One turn moves each row of this set onto another row. After a few examples, where does it send each row asked below?
rif: [ -7 -12  34  16  20  14   3 -27  -4 -11  -5 -23  -4 -12   2 -16 -11  -5
   3 -14   1  -8  -3   4  23  -6 -26 -24  -3  12  14   3  22 -11  33   3
  -2 -13]
nikav: [ -5  16  20  29 -21  -1 -12 -18 -13 -17  -6  14   3  -3   5 -30   6  16
   5  -2 -11   3  16  17   1  -7 -16 -30   2  -7  -7   5  28 -18   5   4
  -6   1]
dama: [ -4   4   8  15  12  -7  -6  -5  -6   3  11 -12   9  15  -3 -31   7  -8
 -13  10 -18   8   0  -5  29 -10  -4 -24  11 -15 -13   1  29  12  33   6
  18   4]
bosu: [  8 -18  41  16  14  12  27 -19   5 -15  -2 -10   9  18  -6 -31  21  11
 -16 -19  -8  -2  -1  11  21  -8  -2  -8 -17  -8 -12   4  18  11   4   2
  -5  -5]
nizi: [ -4   5  25   7  -5  18 -25 -26 -11  -8 -11 -22   3  -3   6  -9   7   5
 -19 -21   5  -5 -16   1  24  -8 -32 -11   3   0  -9  22  14   3  36  -2
  -9 -19]
Maku: [ 21  12  11  10   7  -5 -12 -14 -14  -6  16  13  -5   3  -7 -25  10  14
  17 -10   5   0   9  15  10 -11 -13 -18  14  -6 -19  26  14 -19  24  -5
 -10 -27]
nup: [ -2   1  10   8  17  -8 -20 -23   6 -21  12  -9  19   3  -8 -22   4   3
  -9  -3   3  -3  10  16  20   9   2  -3  15   7   6 -17   2   4  19   3
  -4 -13]
donos: [ 30   5   1   5  16  11  12 -15   6  17  11 -17  -1  16   3 -28  24 -10
   4 -10  -8  12 -10  17  27   2 -18 -19   5 -12 -25   3  18  -5  25   9
 -22 -14]
Gime: [ 18  15   8  17   4  19  -1 -19   8  -1   6  -3 -12  -4   7 -25  21  -1
  11   4 -16  12  10  16   7   7 -11 -26   3 -10 -11  -2  -7   7  20  -1
   9  -1]
tugam: [ -2  11  23   1  -5  12   3 -19   7   0  -3   8  -2  10  17 -28   0   8
  -6  15 -16   3 -34  29  23  -6 -12 -29  -6   6 -17   9  34  -6  28  -5
 -25   3]
luzi: [ 12   6  22  18   1  -6 -26 -19  -3  23 -30  -7   8  -9   0 -11   8  18
   7  -4   1  -7   6 -13  24 -13 -27 -14 -13  -1  -7   0  27 -10  27   1
 -17   6]
fama: [ -3  -1  20  11   4  -2  -4 -15  18   4   3 -14  11  24  -4 -23  20  26
  -6  -8  -7 -34   4   7  30 -19  -6   2 -16 -11 -23  -7  39  -1  22   5
  -8  -2]
bala: [  7 -16  36  16  13  10  25 -17   7 -13   4 -11   9  21  -5 -34  18   7
 -15 -14  -9  -3   2  16  26  -6   2  -6 -21 -11  -4   1  17  10   4   4
  -3  -5]
bolo: [ 19   9  12  10   8  -5 -13 -15 -18  -7  14  13  -4   3  -7 -24  14  13
  14 -10  11   0  12   6   8  -5 -10 -16  13 -12 -15  21  13 -18  26  -7
  -8 -27]
zil: [ 28   5   0   6  17  12  12 -11   6  19  10 -16   1  18   7 -25  28  -8
   8 -14  -3  11 -10  19  24  -3 -14 -17   4 -10 -19   0  23  -3  27   7
 -23 -10]
gemu: [  9  25  27   4  17  20  -8 -14  11  -2  -5   0   6  11   6 -28  -1  -2
   0  -5 -13 -13   1  35  42   4  -7 -33   2  -6 -23  -8  31  -1  44  -1
 -16   3]
sis: [ 14 -14   6  16  32   9   5 -11 -18 -11   8  -1  -4   8 -11 -27  10   3
  -8 -11  -3   2 -14  18  31 -11 -13 -19   1 -18  -4  17   2   4  14 -20
  -8 -18]
meva: [ 17  17  13  17   6  17  -5 -19   8  -1   9  -2 -14  -5   2 -27  14  -1
  15   4 -17  11   7  14   5   9 -10 -31   2  -7 -11  -2  -8   7  18   1
   5  -5]
mise: [  2  12  41   9 -23  13 -10 -19  -3 -12   8   3   5   2  14 -12  16   4
  -5  -3  -4  -3 -31  11  19   8 -18   4   3   4 -12  11  19  -9  26   6
 -31 -16]
Nul: [ 10  -6  20  -9 -26 -14 -15 -12   2 -14  12   4  21   9   1 -14  12  13
 -18   2 -12 -12 -18   9  25  -6  -3 -29  -6 -27  -8  -5  15  -5  32  -6
   0   1]
pofid: [ 12   7  10  23  17   2 -28 -13   2   1 -11   6   4 -22   8 -16   3  13
  19  -8 -19  -4  -1  16  23   8 -18 -21  -7   3  19  -3   4 -19  16  -8
  -2  -3]
lali: [-18   9   8  35  -3   6 -20  -9  -1  -7 -11  -2  15  -5   0 -19   6  20
  -8   1 -16 -31  -4  21  33 -19 -21 -17  -2 -13   0 -15  36 -15  11 -11
 -17   2]
susib: [ 15 -11  10  18  25   8   9 -10 -13 -14   8   2   1   8 -11 -27  11   4
  -8 -10  -5   2 -18  21  35 -12 -17 -19   3 -18  -9  18  -2   4  16 -24
 -10 -21]
loga: [ -4  -6  26  11   9   0  -5 -12  17   8   2 -15  10  16  -1 -17  19  30
  -6 -10  -7 -37   4   6  32 -19  -7   3 -13  -7 -22  -3  40  -3  19   3
  -8  -6]
sipu: [ -4  15  20  28 -24  -5 -13 -19 -14 -16  -5  17   3  -6   7 -29   9  18
   1  -1  -3   4  12  14   4  -6 -16 -26  -1  -8   1   7  25 -22   5   0
  -4   2]
Zala: [  8   4  41  28 -25  13  -4 -23   4   2  -9 -16  27  -7  -4 -26  21  21
   0  -5   7  -8 -13   0  26 -18  -9 -10 -17  -4  -4 -17  15  12  28   5
 -17   4]
tur: [  5   3  41  31 -23  11   0 -23   8   3  -2 -16  27  -8   0 -26  21  21
  -4  -5   5 -12 -16  -5  28 -14 -10 -13 -16  -4  -8 -16  19  14  27   8
 -12   2]
Gobor: [-14  13   4  33  -3   2 -20 -11  -4  -6  -9   0  16  -2  -2 -24  10  22
  -9   0 -13 -29 -10  20  31 -20 -20 -14  -2 -14   0 -12  42 -19  14  -9
 -17   8]
dalif: [ 12  23  28   8   0  -3 -14 -23  -8  -2   5 -17  16  -4 -22 -10   7   0
 -19  -3  13  -8 -12   3   6  -5   6 -20   7  -2   2   2  32  -1  10 -18
 -21   7]
rorop: [  3 -16  17   7   1 -20 -16 -28 -15  10   4 -19  10  -1   7 -17  -3   3
 -15  12  -2   3  -3   1  27  11 -11 -12 -10  -6  -9   8  22 -23   6 -13
   7 -10]
Mape: [  7 -15  13  13  -6   4   1 -11   7   7  12 -16  20  10  15 -31  21  16
   1 -21  -4   3 -40  29  41 -15 -16 -18 -21  -6  -2  -6  16   9  21  -4
 -18  -5]
seli: [ 11   7  24  20  -1  -6 -27 -23  -2  24 -27  -5   9 -11   1  -9  10  18
   3  -4   4 -12   6 -12  29 -12 -29 -18  -8  -1  -7  -5  30  -9  24   5
 -20   1]
sefo: [ -7  -6  41   8  11   4  -6 -19  12  -7   8  -4 -14   9   8 -18  -7  -6
  14  -9  -6 -15  15  16  38   6 -28 -27  -7  -2 -15 -12  11   3  33   1
   3   3]
pupu: [  8   9  24  -1   8 -25  -1 -27  12  -3  11   2   6  10  -1 -26  22 -14
  -7  -4  -4   0 -11  26  38 -15  -1 -17   4  -6  12 -13  43 -11  13   5
 -13 -10]
Bato: [ 11   6  11  19  14   1 -28 -13   1   4 -10   7   5 -23  10 -16  -4  15
  14  -7 -19  -5  -1  14  22   9 -19 -29  -7   1  16  -3   5 -17  15  -3
  -4  -6]
mun: [ 10 -15  11  11  -2   5   4 -12  15   4  13 -16  23  12  13 -33  19  15
  -5 -23  -5   0 -40  25  39 -12 -17 -20 -16   0  -3  -5  14   8  20   0
 -21  -7]

sipu turns into bolo
nizi turns into rif
Bato turns into meva
Now these:
Zala turns into luzi
pupu turns into Nul
lali turns into nikav

One turn moves each row of this set onto another row. After a few examples, where does it send each row asked below?
Tude: [ -4  -1  -4   7   6   2  -7  28   6  13  19  -5   9  -1 -19  -7  13 -18
  -6   9   6  24 -17  12]
Loda: [-14  -2 -18  18  -7  -3 -18   8   9  16  11 -41   0   9 -10  10  19  31
 -22  27  14  24 -28  -3]
Vome: [  7 -18  -5  -1   1 -33  -1  -4  12   0  -3  16  -7  15  -6  -7  19   7
  -3  21   6  30 -15   3]
niti: [ -2   5 -21  25  -2  -9   6  30  -2 -12  27   3  -7  -3 -11 -10  21   3
 -15  18  10  29 -17  15]
Subir: [-26   7   5  14   9   3   3  16  19   8  -2  -6   7   9 -14   7  37  31
  -5   0   9   2 -17   3]
mis: [-21  16  -2   1  -4  -8   0  23  14  -6   1  -5  13  13  -2  15  28  37
   2  17  19  17 -17   5]
zon: [ -8  -1 -16  16  -4  -9 -19  13  14  22   9 -37   5  13 -20  11  13  27
 -24  26   2  16 -30  -1]
dunam: [ -6   5  -6   1  -1 -13   8  30   1  16  20  -5  -5  12   5 -13   7   6
  11  15   5  42 -13   3]
salod: [-11   4  -8  14 -17  -5 -20   7  10  21  20 -32   9  20 -10   7  18  34
 -17  26  18  27 -22 -14]
big: [-17  11   1  17   1   0   0  24   8  -6   6   0   6  15  -1   6  37  39
 -16  13  18  -1 -16   1]
piva: [-14   1  14  20 -21 -31  -4   4  14  -5   7   5  -2   8   3 -13  17   5
 -28  20   1  19 -15 -27]
gifet: [ -1  -6 -28  17  -2   2 -13  -2   3  10  17 -32  -2   8  -8   6  35  30
 -13  20  20  12 -25  -3]
runo: [-11   0 -15  21   1  -6 -15   2  16  25   7 -28 -13   9 -12  -7  35  31
 -10  35  -4   4 -23  -2]
bege: [ -8   4  -1  20  -3  -9 -13   3  18  18   7  -1 -32  10  -5 -17  43  14
  -1  23  10   3 -32   7]
melu: [  7   1  -8  14  -7  -5 -11   2   0  -5  27 -15  -2   3   1   7  47  16
  -1   1  29  21 -36  -6]
gov: [ -7 -14   5  16 -11 -29   5   0  11  -2   6  14   2  24   0 -11  17  10
 -20  21   5  33 -10 -22]
Dil: [-15   7  13  13 -27 -23  -2   7  14  -6   7  -3  -2  -2   7 -15  13  12
 -30  17   1  16 -18 -23]
popir: [-11  14   8  16 -26 -12 -13  15  16   6  22 -11  18  19  -5   3  22  10
 -11  22  14  29 -30 -29]
Magaz: [-11   1  18   1 -14 -10 -19  -2  14  13  -5  -3 -20 -11  12 -16  16   6
 -14  12  15  18 -25   0]
keku: [-26  -1   9  30  -2  -7   4  26   5  11  25  -8  -5  -6 -17 -25  29   0
 -11  15   1  27  -7   5]
falef: [  5 -13   5  12  -2 -18  -7  -6   5  -4   8  -3   8 -11  -7   6  25   2
 -14 -13  11  26 -27 -19]
Fim: [-19  16   3   2   5   7  -9  24  21  11  -8   2  12  12  -6  10  23  24
  -2  16  11   7 -24   2]
pomut: [ -8  -4 -22  21  -1  -3 -17   6   7  13   8 -39  -4   3 -12   5  30  29
 -20  32  11  10 -27   1]
mar: [ -9  -4  14   3  -6 -14 -21  -6  11  13  -2   4 -23  -4  16 -10  21   4
  -8  14  16  26 -25  -6]
lugeb: [  0 -17  13   5   8 -13 -11  -8   5  13   0  11 -11   5  13 -11  31   5
  -3  16   8  34 -18 -11]
Ber: [  2  -8  -1   6  11   1   3  28   0  20  14  -3   9   7  -9 -19  14 -11
   3  11   2  21 -11  -1]
vimod: [  4  -7   4   9  -8 -14  -4  -2   8  -6   5  -8   6 -21  -9  -1  25   8
 -17 -16   8  20 -30 -11]
zato: [-21  12  -6   3  -7 -11   0  28   7   9  29 -11  -9   5   5  -8  12  -2
  -1  21   8  42 -14  11]
Dabul: [  1   0 -16  13  -4 -13 -17   9  22  23   7 -26  12  15 -31   8  16  29
 -11  28  -4  15 -28  -4]
Bilas: [ -4   4 -11  14 -14 -25  -2   9  34   9   0  -1   6  16 -36  -3  21   4
   0  22  -1  11 -34  -2]
vur: [  2  -8 -13   2  -9 -39  -3  -5  17 -13  -7   8  -8  -1 -11  -2  17   2
  -4  18  10  18 -22   5]
Sare: [  2  -1 -12  -5 -17 -31   0  -2  19 -14  -7  -3  -3  -9 -11  -5  12   5
  -8  12   8  13 -22   6]
muma: [-12  -3 -12  18   0 -11 -17   9  14  21   8 -40  -3   9 -18   3  26  28
 -20  32  -2   8 -24   1]
tel: [-14 -10   2  28   1  -6  15  24  -2  10  17  -5   0   2 -14 -31  27   4
  -2  15  11  26  -2  -2]
Bavos: [  4  -1 -15  23  -3 -10  12  32  -8  -2  19   7  -4   7  -6 -19  14  14
  -6  18  16  34 -13   5]
fute: [  3 -23   3  16   4 -13   2  -7   2  -1   7   8  10   6   0  -2  30   4
 -14   1   8  36 -18 -25]

Tude turns into keku
lugeb turns into fute
melu turns into popir
Now these:
Subir turns into big
vimod turns into Dil
falef turns into piva
tel turns into Bavos
Loda turns into zon
runo turns into gifet

One turn moves each row of this set onto another row. After a few examples, where does it send each row asked below?
Tamo: [ 18  -3 -26   7 -20  19  -6 -16 -21   7   9 -30 -26]
pipa: [-26   7 -14 -13  -4  -8 -10 -29  -9   1  18 -29 -33]
tozav: [  4  11 -29 -13   6   7  10 -13 -21  -3   6 -26  -3]
mekek: [ 32   9 -15 -14   1  -3  -9 -11  -8   3  28 -23 -41]
muvub: [ 20   5 -17 -29  14   7 -26 -11  -8   5   1 -29 -23]
giv: [ -3  -9 -43 -22   7   6   9 -17 -10  -6  10 -19 -37]
lozi: [ 24   7 -23   2  -8  18  -6 -22 -11  -1  -3 -22  -9]
raf: [-24  19 -15 -11   3  19  -6  -7 -18  -7  15 -28 -29]
Rilos: [  1  -7 -27 -32 -19  -2  -4 -20  -6  12  25 -23 -35]
Zoti: [  4   4 -10 -21 -14  19 -11 -10 -12  25  23 -17 -42]
Famog: [ -2   0 -34 -14   8  13   0   3 -16 -16  27 -24 -30]
lolo: [ -3  -3 -10   0  -6  -3  -2 -23  12 -14  21 -25 -41]
pizum: [  9  11   1   3  -7  18 -26  -8 -10   6  27 -20 -26]
zege: [-17  12 -12  -9   0   2   7 -11 -17 -19   5 -22 -23]
lamob: [-10 -10 -20 -13  15  17 -12  -3   3  -7  16  -6 -33]
Ruf: [ 10   4 -26 -26  15  23 -18  -6 -18   7   1 -25 -16]
Kis: [ -4  -1 -13 -18 -18   2 -27 -35   2  13   7 -24 -33]
gefi: [  7  -1 -17  -6   7 -21 -14 -26   1   9   3 -30 -17]
liki: [  6  12  -3   2  -9   8 -14 -21 -16 -16  16 -15 -47]
davof: [  0  -2 -14  -6 -21   6  -8 -40   0   0  10 -30 -46]
rubeb: [-12   7 -22  -9 -21   6  -9 -10 -19  15  19 -39 -17]
peki: [ 18  -1  -9  -9  -6  17 -23 -15  -8  17  21 -18 -49]
duku: [ 22   8 -18 -13  -6 -18  -9 -11 -12 -12   3 -20 -20]
zal: [ 16   8  -4 -20  -6  13 -31  -8  -9  16  21 -24 -22]
Tipan: [ 17   9 -22 -23 -18   7   5 -14   8   5  28 -19 -31]
lerip: [ 28   1 -26 -16  -6  -4 -14  -1 -21 -13  10 -26 -32]
Kibe: [ 24  -9 -27   6 -17  11 -13 -29 -14   7  15 -27 -33]
bove: [ 37   2 -26 -13   8  -2  -9 -14  -4   3  15 -20 -25]
Gemo: [-11   2  -9 -13  -8 -10   0 -23   2 -15  26 -28 -34]
guras: [-10   2 -12 -14  14  12  -7 -33  12  11  17 -16 -21]
pugu: [  7  -8 -43 -20   6  15 -12  -6 -21 -12  17 -32 -28]
nar: [  0  15 -11 -20  -2   7   1 -29   3  -7   4  -6  -9]
gab: [-16  -2  -9 -28   9   4 -10 -10   6  -2  19  -8 -31]
kef: [  2   3 -31 -15  -8  27 -12 -35 -25   1  -3 -27 -28]
kebo: [  3   3 -18 -17 -14   2 -23 -40   2  16   7 -17 -17]
zut: [ -2  16 -24   4   7  12  -9  -7 -24  -2  12 -22  -4]
legul: [ -1  -8 -19 -16  27   6 -25  -9 -19   0   5 -18 -27]
lamel: [ 20  11 -19   7  13  15 -15 -17  -8   5   0  -9 -18]
lerog: [ 17   3 -22   8  -6   8 -23 -37   2  13  15 -25 -25]
led: [  0   3 -26  20   9  13  -4 -11  -1  -2  24 -26 -28]
fer: [ -2   9 -21 -21   4  -4   9 -15 -14  -4  -3 -31  -8]
Tiro: [ -8  -4 -18 -15  11   9 -23 -20 -32   8  -1 -30 -23]
tove: [ -2  -1 -36   0   6   7   7 -19 -11 -15  13 -25 -46]
kopiz: [ -3  -6 -28 -31  -7  -2   4 -17   0   9  25  -7 -23]
ged: [  6   9 -32 -18 -29  14   4 -21   0   6  19 -28 -22]
lelob: [ 13  18 -13   9  16   7 -14 -15 -13  -3  11  -9 -20]
senar: [-24  12 -23 -11  -3  18 -15 -19 -21  -3  19 -33 -36]
novon: [-12  -1 -16 -17  10  24  -6 -19   3  17  28 -14 -35]

Famog turns into Ruf
Kis turns into Gemo
Now these:
legul turns into lerip
senar turns into fer
Tiro turns into duku
pugu turns into muvub
lozi turns into lerog
liki turns into rubeb

